One turn or mirror swaps these rows in pairs. Which row does each one swap with?
rugun: [ -0.8  -7.8 -12.6   3.6   2.3 -20.5  -1.9  20.7  -6.8 -13.5  17.6  -4.6
  -4.3  19.3 -11.3 -18.6  15.2   4.7  -0.2]
luvam: [  6.6   4.7 -16.8   4.1  11.3  27.4  -3.5  -6.5  31.5 -29.0   7.9  -0.4
  23.4   3.0   8.5  13.7  -7.0  -4.9 -15.4]
vug: [ -6.4 -16.9 -17.1   8.9  -1.4  20.0 -12.9  -0.2 -16.0 -18.8 -33.7  -3.5
  -2.1   0.0   3.4 -30.2  -5.6   0.1  -7.3]
Lotak: [  3.1   7.3   2.9  -2.2 -24.4   8.9  16.8   2.2   8.2   1.4  30.7  -7.1
  21.1   7.7  -7.4 -12.4   3.7  -4.9   3.9]
kade: [ -8.5 -11.6  -3.6   4.6  -2.1  29.7  -3.0  23.6  -9.2 -33.7 -12.8   3.2
  17.4  15.3 -21.9 -10.6  -8.0   9.0  16.8]
burid: [-14.1   7.7   5.0  -9.9   4.3  21.7 -16.4   7.4 -13.3  -1.6 -20.7  -9.1
  -2.6  -1.1  -3.2 -21.7  -0.4  -5.9 -20.2]
pagi: [ 10.7  13.1   1.2  22.6   3.8   3.5   2.3 -12.3   1.0  -8.6 -20.3  15.6
  43.6   4.5  -4.9  -5.3  -3.5 -20.6  -7.3]
nepi: [ -1.8 -24.2   2.5   3.3  28.6  -7.9 -15.9  -1.3  17.7 -15.3 -15.8   6.8
  23.5   0.2  -3.3  19.7   2.6  -2.2   8.7]
mitus: [  1.8  -7.8   8.4  -3.8   2.5 -14.3   7.8   6.1 -32.4   1.1  23.8  -3.0
  14.4  17.4  -0.5  -0.7   4.7   2.2  -1.5]
zuk: [-14.2 -28.3 -22.9   3.2  19.9 -12.0   6.3   1.9  10.9   1.8 -22.6   6.7
  10.1   2.1  -0.7 -22.8  -1.7  -3.0  -6.3]
Tano: [ 22.2 -12.5  -6.7   3.2   3.9  -6.0  -4.0  -7.5   4.5  -9.3  19.7  -5.3
  13.7   2.5  22.6  20.2  12.4 -19.8   3.8]
zuvum: [ 17.4   0.4  18.7   4.9   1.3  16.0 -17.7   4.9  -2.4 -28.0 -24.1   6.8
  29.5  20.3   5.6   3.7   1.6  -0.7  11.0]
felod: [ 12.4   1.1 -17.2  11.6 -15.6  23.2   3.5 -16.7 -18.7  -2.1  18.6  -6.6
  40.5   3.5  15.7   0.7   5.2  -7.1   5.3]
Bup: [ -2.6 -28.0 -17.1   4.2   1.1  14.1 -15.6   8.9   9.9 -15.7  27.9   1.3
  11.2   9.5 -14.8 -33.9   6.8   3.3 -10.3]
gituf: [ -5.8 -28.7  -3.7   7.5   0.8  29.7  -3.0   1.4   0.5 -35.9 -15.0  -9.0
 -12.0   2.0 -10.4 -16.1   3.4  -8.3  10.8]
mevik: [ -8.1 -32.4  -5.1  -8.8  26.3  21.5 -12.4  16.9  -6.8 -13.9 -24.0   9.1
   2.9  13.2  -6.3 -13.5  -5.3   4.1  -1.8]
Peser: [ -2.5  -6.1   6.5   4.1   7.9  -8.4   3.5   9.2  15.4 -22.7 -15.8   6.4
   0.4   1.1  -8.8 -38.9   1.6  -9.5  -2.5]
gabo: [ -2.2 -11.9 -29.9   1.6  -7.9  -1.9  10.4   1.2 -24.8  -5.3 -24.6   3.2
  18.1   2.0   6.7  22.6  -7.1  -5.6   1.8]
dula: [ 2.9 -4.6 11.7  7.7  2.4 54.0 -0.2  2.8 -5.1  2.6  6.1  6.4 -2.1  5.0
 -3.7  2.0 -1.6  2.3  7.5]
rata: [  4.1  -7.8  -9.5  -1.3 -15.9  32.1 -16.2 -11.4  17.1  -8.5 -30.0 -11.9
  32.6   7.2   0.1   2.8  -6.1  -2.7  -0.6]
labur: [ -0.4 -38.1 -11.9   8.6   3.8   1.5   4.2 -16.0  -7.2   1.7 -16.6   8.1
  32.6  20.8  -0.1  19.1   5.2  -8.2  -3.8]
zibu: [ -4.4  -8.2  -7.4   2.7  20.2  16.3 -13.5   8.1 -32.7 -18.1  20.8   3.9
  12.3   3.0   7.3 -30.4   3.5   5.6   4.4]
Pek: [-10.4 -27.8 -16.4   2.4 -15.1  10.4   3.6  -0.8  24.0  -4.8 -16.7 -16.3
   5.0 -13.7 -19.0 -14.2  10.2  -0.7   0.0]
dode: [-22.7 -19.9 -19.4   7.1 -19.6   7.0 -26.8  -9.7   5.4 -21.5  12.1  -5.9
  16.8  -9.1 -10.5 -23.1   6.7  -5.8  -4.8]
tabul: [ -9.2  -6.6 -28.0  14.3 -17.0  17.7  10.6 -14.2 -13.7  -6.4  23.9  -9.5
  21.4   7.8 -21.3  -7.8   2.1  -2.0 -16.1]
Getug: [ 12.4 -12.1   9.6  15.1  -1.8  11.4  -5.4  -6.6  -7.9  -5.9 -31.9   1.3
  40.4  23.9   8.7   6.3   0.4  -4.5   8.9]
vivol: [-17.5  19.9 -14.5   7.4  11.2  11.7 -19.9   9.4  10.3 -20.8   7.2  12.5
  22.3  -7.7 -21.1 -15.3 -14.7  -3.2   4.5]
Dukek: [ -2.2 -18.0  -2.1  -0.1  -2.1   1.6  17.6   3.7 -43.1   5.3   2.6   1.1
  13.7  -1.0 -11.0 -20.0   3.5   3.4   2.7]
gidid: [ -5.4 -20.3  15.1   9.1  -3.9  39.1 -10.9   7.4  25.7  -4.0  12.7  10.7
  17.4  -3.3  -8.0   5.9   3.7   3.3  -4.6]
Vular: [  4.0  -1.9  -7.2  12.1   1.0  39.3 -13.7 -14.1 -17.1 -29.4   6.5   2.7
  29.7  -4.1  -0.9  13.9 -22.7  -7.9   5.7]
munu: [ -0.3 -13.1 -28.8   0.7 -17.3   1.7  -4.4  -3.6 -16.6  -6.7 -30.9   4.6
   9.2   1.3   0.8 -25.4  -0.2   1.9 -20.8]
Nus: [  9.2   2.7  -7.8   1.5 -10.3   7.3 -11.2  -1.3 -14.8   8.6  25.4   0.2
  11.3   4.7   4.5  27.3   1.0  -4.1 -18.2]
Moge: [  7.7 -14.6  -1.1  19.3  10.7  -0.7  22.8  -1.2 -16.1  -8.1 -28.0  27.4
  22.0  -0.2  -9.9  -9.7   5.0   2.1  -7.5]
fited: [ -5.4 -14.5  12.8   2.7   1.7 -18.9 -17.5  -6.1  -4.2 -13.6   8.4  -1.9
  27.6   2.7   9.8  10.9  20.4 -13.4  15.8]
tama: [  0.3  -9.0   4.9   1.5   1.2  27.9  -5.5  -0.7  34.2 -13.3 -17.2 -16.1
  18.8  10.2   5.6   8.2  -4.1 -10.3  14.1]
lut: [  5.4 -13.7 -19.7  23.1  14.5  13.1  15.6 -10.3 -17.5  10.7  -0.3  32.9
  11.0  -5.2   0.3  -2.7  -4.7  -5.2  -5.7]
Ruze: [ -2.2 -25.1  -8.1  12.7   9.7  -7.9  10.2   1.2   3.7   2.6   0.9  23.8
  -0.7 -25.0   9.2   0.0   9.3  -9.0 -10.7]
Lakof: [  8.8   3.7 -27.9  12.6 -10.6   6.2 -20.1  -5.0  15.0 -24.3  17.1  -6.7
  20.5  17.0   1.5  20.5  -4.2  -6.9  -5.0]
bap: [  8.6   1.3  -5.2  23.7   0.5   7.1  -3.0  13.6  -8.3 -24.8  29.5  17.2
   5.2  -3.7 -22.0 -22.2   1.0  -2.0  -2.9]
Miguz: [ -2.4  -7.5   0.4   5.2   5.6   3.0 -21.0   2.8   2.5  -6.2  23.8   6.1
  13.8   8.0  -4.2 -44.7  10.6   4.5 -12.4]
lusod: [ -8.3   3.4 -15.5  -6.1  22.9  -4.3 -14.8   0.0  -5.1 -18.8  28.3  17.9
   9.8  -2.1  10.1  -1.3 -17.2  -6.6 -10.8]
Lader: [ 18.2 -19.6 -16.6  11.1 -14.4  21.1  19.9  -9.1   9.9  -6.0 -27.6  -0.5
  25.7   1.6   2.0   8.0  -0.2 -18.7   7.4]
sogol: [ -1.5  -4.2   3.7  -1.8  -4.7  49.6 -10.0  -2.3  -3.8 -14.0 -23.4  -3.4
   5.1  -0.1  -2.4  10.5  -6.7   6.1 -13.5]
tori: [ -0.9  -4.3  -2.4  -8.0  -5.4   7.8 -16.1 -14.9  22.0   2.8 -16.4  -3.8
  27.5  13.7  10.3  14.8  -8.4 -11.7 -22.0]
gogop: [ -0.3   2.1   7.8   7.2  27.5   3.2  -3.3  -0.7 -24.9 -30.0  21.9  -2.1
   5.9  10.1   1.9  13.5   3.9  -6.1   7.7]
gilov: [ -0.1 -18.1  -3.7  -0.1  20.9 -14.3  -2.1   7.1  -8.6 -12.9 -35.8   9.1
  11.2   0.6   0.4 -25.4   5.2   0.1   5.8]
vib: [ -6.6  18.4  -4.4  -9.2  -7.7 -11.5   5.1   5.1  -3.7  18.9   0.7  -6.8
  18.9  -5.3  -2.2   8.9   8.0  -8.6   4.7]
migel: [  1.5   2.9 -21.3  16.3 -11.9  23.8  -9.6 -10.9  -6.7 -36.4  26.9  -0.7
  18.4  -1.8  -4.6  -5.3 -22.5  -7.5  -7.2]
zupib: [  3.6   1.6 -13.5   6.1  18.1   6.0  -7.8  -1.6  28.9 -19.0  19.7   8.2
  22.4   1.7  -3.2  28.8  -1.6   4.7  -2.4]
sege: [ -6.5  -7.1 -16.9  -3.8  -0.1  -5.0  14.5  12.2  14.7  -1.5  15.2  -5.3
  -7.1  -7.4 -17.1 -13.0  17.5  10.6  -6.7]
kup: [ 17.9   8.8  -2.0   7.7  -3.8   2.0 -14.9 -21.0   6.5  -3.8  16.1  -3.3
  20.8  -2.7  27.7   4.0   7.8 -16.8  -7.7]
lef: [  1.7 -25.6 -29.8  12.0  -1.1  43.5  -2.0   3.4 -14.5 -18.8   4.7   3.6
  24.3  -3.3 -20.2 -17.0   2.8  -2.1   5.7]
Sas: [ 12.3 -20.5  -8.5  -2.1  17.5  16.0   3.0   5.2 -32.1  -1.8  -2.1   2.0
  19.6   1.0   9.0  22.1  15.4  -9.1  14.7]
bupu: [ -0.5 -10.9  -4.5  -7.5  14.8  -9.2  24.9  14.8   5.8   1.1   5.7   0.9
   5.4   8.7  -3.8 -20.6  19.5   5.4 -17.0]

mevik pairs with Lader
Nus pairs with bap
bupu pairs with luvam
munu pairs with zuvum
gabo pairs with kade
lusod pairs with Lotak
labur pairs with gituf
Peser pairs with tori
fited pairs with dode
kup pairs with Miguz
sogol pairs with Moge
Tano pairs with Bup

